One vector is turned by the same rotation once a step. Each row is the vector after some number of steps, and that number follows the row.
The counts run from 0 to 792.
[-28  23   9  -3  -1 -12  11  24  14   0  10   2  -1 -10   2   9 -19  -8
   6   9  -6   2   4   5  -3 -10  -7  24 -18 -24   1   2] : 237
[-21 -13   5  -3  -7  12  16   5  -2  11   7   2 -16  -9  -2 -25  10  22
  -2  -4  13   7 -10  -9  17   2 -10  -1   5  -1 -13 -14] : 255
[  8  -4   2  -1  -1   3   1 -10   6  -5   3 -12 -10 -22   5 -16   8  17
  10   9  25   6  -6  16 -12   4 -11 -26  15 -14  22   4] : 344
[  7  -6  12   9  -8  24  22  -2   6 -16   7  -5   3 -10   8 -21  17  11
  -5   9   8   3   2 -11   4  -8  11  20  -1  15 -19 -14] : 435
[ 16 -19 -26 -26   9   4  -5   6  -4   7   7  -2 -34  -8  -9 -14  17   7
  -2 -15  11  -7   1  -2   7   7   7  -5  11  -9   9 -12] : 763
[ -4   8 -14   9   1  12   0   5   8  10  14 -20  10  -5   9 -13  -3 -21
  21  -9   8  -5  -9  16  -1   6  14   9  13 -23   5 -10] : 663
[-12 -13 -17   2   6  -6  -3  -6  14  29   4  15 -12 -16 -13  12  11   9
   1 -21 -17  -2   8  -9  -7  11  -2   6 -16  -4   5 -12] : 628
[ 15   0  -7  11   6  23  14  -6 -14   7 -23  -7  15  23   0  11 -12   4
  28  -4   3  -6  -1 -12  -6  -3  -6  12   6  24 -11  -4] : 404
[ 15 -21 -21  -5   1  16  -7  -7  -7   6   7   4 -23  -4  -7 -15  23  17
  -8  -7   9 -19  -7   3  -3   5  11   3  -3  15  -3   0] : 762
[-32   7  -2 -16   7  -1   7   5  -9  -1  16  -9 -13 -35  -5  10   3  -5
   5   5   4 -19  -8  -5   9   0  -6   2   4 -26  -2 -11] : 490
[ -9 -20  -5 -22   3  19   8 -24  -3 -25   6   5  -6 -16  -7  12   5   3
 -15  15  -3   0 -10 -13  -1   2  -4   4  -8  18   0   4] : 278
[  0  13   0  -5  13  18 -17   6  15 -20  -1   3   2 -14  -7  -9   3  -9
 -15  -3   3  -6 -17  10  -6   4   8   6  23 -33   9   0] : 783
[-15  -5 -25 -12   4 -11   6   6 -28  27 -16  14 -15 -13  -4 -13   1   0
   3 -21  -7   1   4  -4   7  -8  -5  -2   5  11   9  -7] : 75
[ 17 -10 -11  16 -15   2   7  -5  12  -7 -10  -1  -1  16  -1 -16  13   3
  13  -7  10  27   0   0 -15  16   1   7   7  15   8  -7] : 620
[ 11  11 -16  18   0  -3 -12  -1   3  23 -25  19  13  10  -3  10 -14  18
   2 -14  -5 -16  15  10  -9   6   5   3  -6  10  15   3] : 265
[ -9 -11   5   1   2   3  17  -4  16   8  21  14   1   3 -19   4  -8  -9
  13 -17   1   6  -7 -15  -1   8   8  17 -28  20  -7   9] : 512
[  3   9  13  17  -9  -7  27  11  20  -2   3   1   1   2  -1  -4  -8  21
  15   2  25   3  -6 -11   3   2  -1  -8  -5  -8   6   3] : 46
[ -3  19  12  -2   5   9  20  10  -9  15   6   4   7 -10  -2  -2 -12 -34
  16  -7 -20   8 -11  10  -6 -17   7  19  -4   0   3  -6] : 333
[ 14  -4  -8 -18   7   2  -2   3  17 -10 -19   5  -1  11 -12  -3  -4  25
 -16  12   2  -8  17   1  12   4  11   6 -10 -33   3   2] : 718
[ -9  17  12  -9   6  11 -13  34  23   7  11   7 -19  14 -17   4 -11   2
   8  -3  17   0   6   0  -3  -1  10   3 -10 -18  -6  -3] : 211
[ -5  10  15  -3   3  16  11   7   2 -18   2   1   7 -10  14 -10  18  16
  -7  10  24  11 -18 -18  -3  -5   3  -2  -2   1 -26  -2] : 135
[ 11  17  15   6   8  12  14   8  -4   1   2 -13  -2  -1  -4  10 -33  -7
  33   2  15   3  12   6  20 -10  -4  -7  18 -13   8   4] : 7
[-19  24  17  10 -14  -1  35  -2   0   0 -11 -18  12   7  -6   7 -13  14
  19  -6  -2   7  -1   7   6   7  -1   9   9   7  -2 -13] : 262
[ -8   8  -7 -16  -4  -3  -8   0 -25   5  -7  17  -5  -8   4  13 -13  17
  -2   3  10 -17  14 -10   8 -14  15  -5 -11  32  -5  11] : 100
[  9 -26  -9 -13  -1  13  13  -5   4  -7  -3  -1 -10 -11 -20 -20  -6   0
 -13  10  -5 -13   5  16  16   0   3   5  -9 -18  21   2] : 183
[ -5   0  -8 -13 -17 -10  14   6   4  -8   9 -14 -18  11   1   3   1  15
  23  24  16   6   8  -7  -4  -8  -5   7  -5  21  -1  -1] : 282
[-16  10  -7   5   2   5  -7  -3   2  20   7 -19  15   6   0 -18  -9   2
   5 -15  12 -15  -6  26  11  23  23  -2   5  -4  -2  -6] : 662
[  2   8  19  15 -10   8  20  23  16  14  -4  30   7   4 -17 -12  14   2
  -2  -2   3  -4 -21  -9 -12  -6  -7   7 -20  -7   2  -8] : 626
[ 18 -19 -13   8   4  18   8  -1  15  11 -11   2  14   9 -12 -12  23  12
 -14 -11  -4 -12  -7 -19  -9  10   5  14  -3  -7  -7 -13] : 112
[ -7  -7   1  19  -1   4   5   4  16  26   8  25   3   5 -16   1  14  13
   1 -15  -7  -6  -5 -14 -13   7  -2  10 -24   9   2 -12] : 627
[ 10  -5   4  -9   8  12   6  -4  30 -14   0   0   5  -3  10  -3   1  10
   9  21  -4  15  -5  -4 -20   0   2   6 -20 -27   5   5] : 206
[ 14 -11  -6  -6  -2  15  18  -5  -2  12  -8   3 -25  -5 -15  10  -2  10
  12   5 -14 -29   4   7  -1  -4 -11   4  -8   1  31   3] : 698
[ 12   8  -3  -9   2   8 -24  -3   2  -4  -5  13  -1 -22  -5   0  13  -1
 -30  -6 -10 -21  -6  14 -14   5   8  -3  -1  -8  20   3] : 272
[ -1   6  14   1   1   5  -2 -17   0   1 -17   0  19  -2  -6  -9 -16   7
 -12 -18  -7  10   3  18  24  13  11   0  18  16   6  -2] : 477
[ -6  -7  -2 -23   0  10  -5 -21   2 -21  20 -23  -2 -12   6 -17   0   2
 -15  10  -1  -2   2  14  20  12  15   7   3  -9   1   5] : 63
[ -4   3  -2   0   9   0  -5  12  13  -9   6   3  -3 -25  15 -10  11   1
 -14   2  26  12  -1 -14  -5  -4  -2   6  21 -32 -12  -6] : 529
[ -4   1  -3 -18   6   0  -1  24   3 -17  -6  -2 -15  21 -14  -1   4  21
   2   4  33 -11  -4 -24  10   2  -2  -2  12 -20  -7  -4] : 465
[  9 -16 -15  -1 -10  14   4 -22 -10  -4 -19   3   9   6  10 -12  -3  -2
  13  10  -2  20   6  -1 -11  -4  -3  15  -2  34  -7  -6] : 105
[-11  -5 -14 -10   5 -12  12 -14  -1   0  -4 -14 -10 -25  -8  18   4  18
   8  -5   5   5  13 -14   7  13  -2 -10   9 -18  11   4] : 559
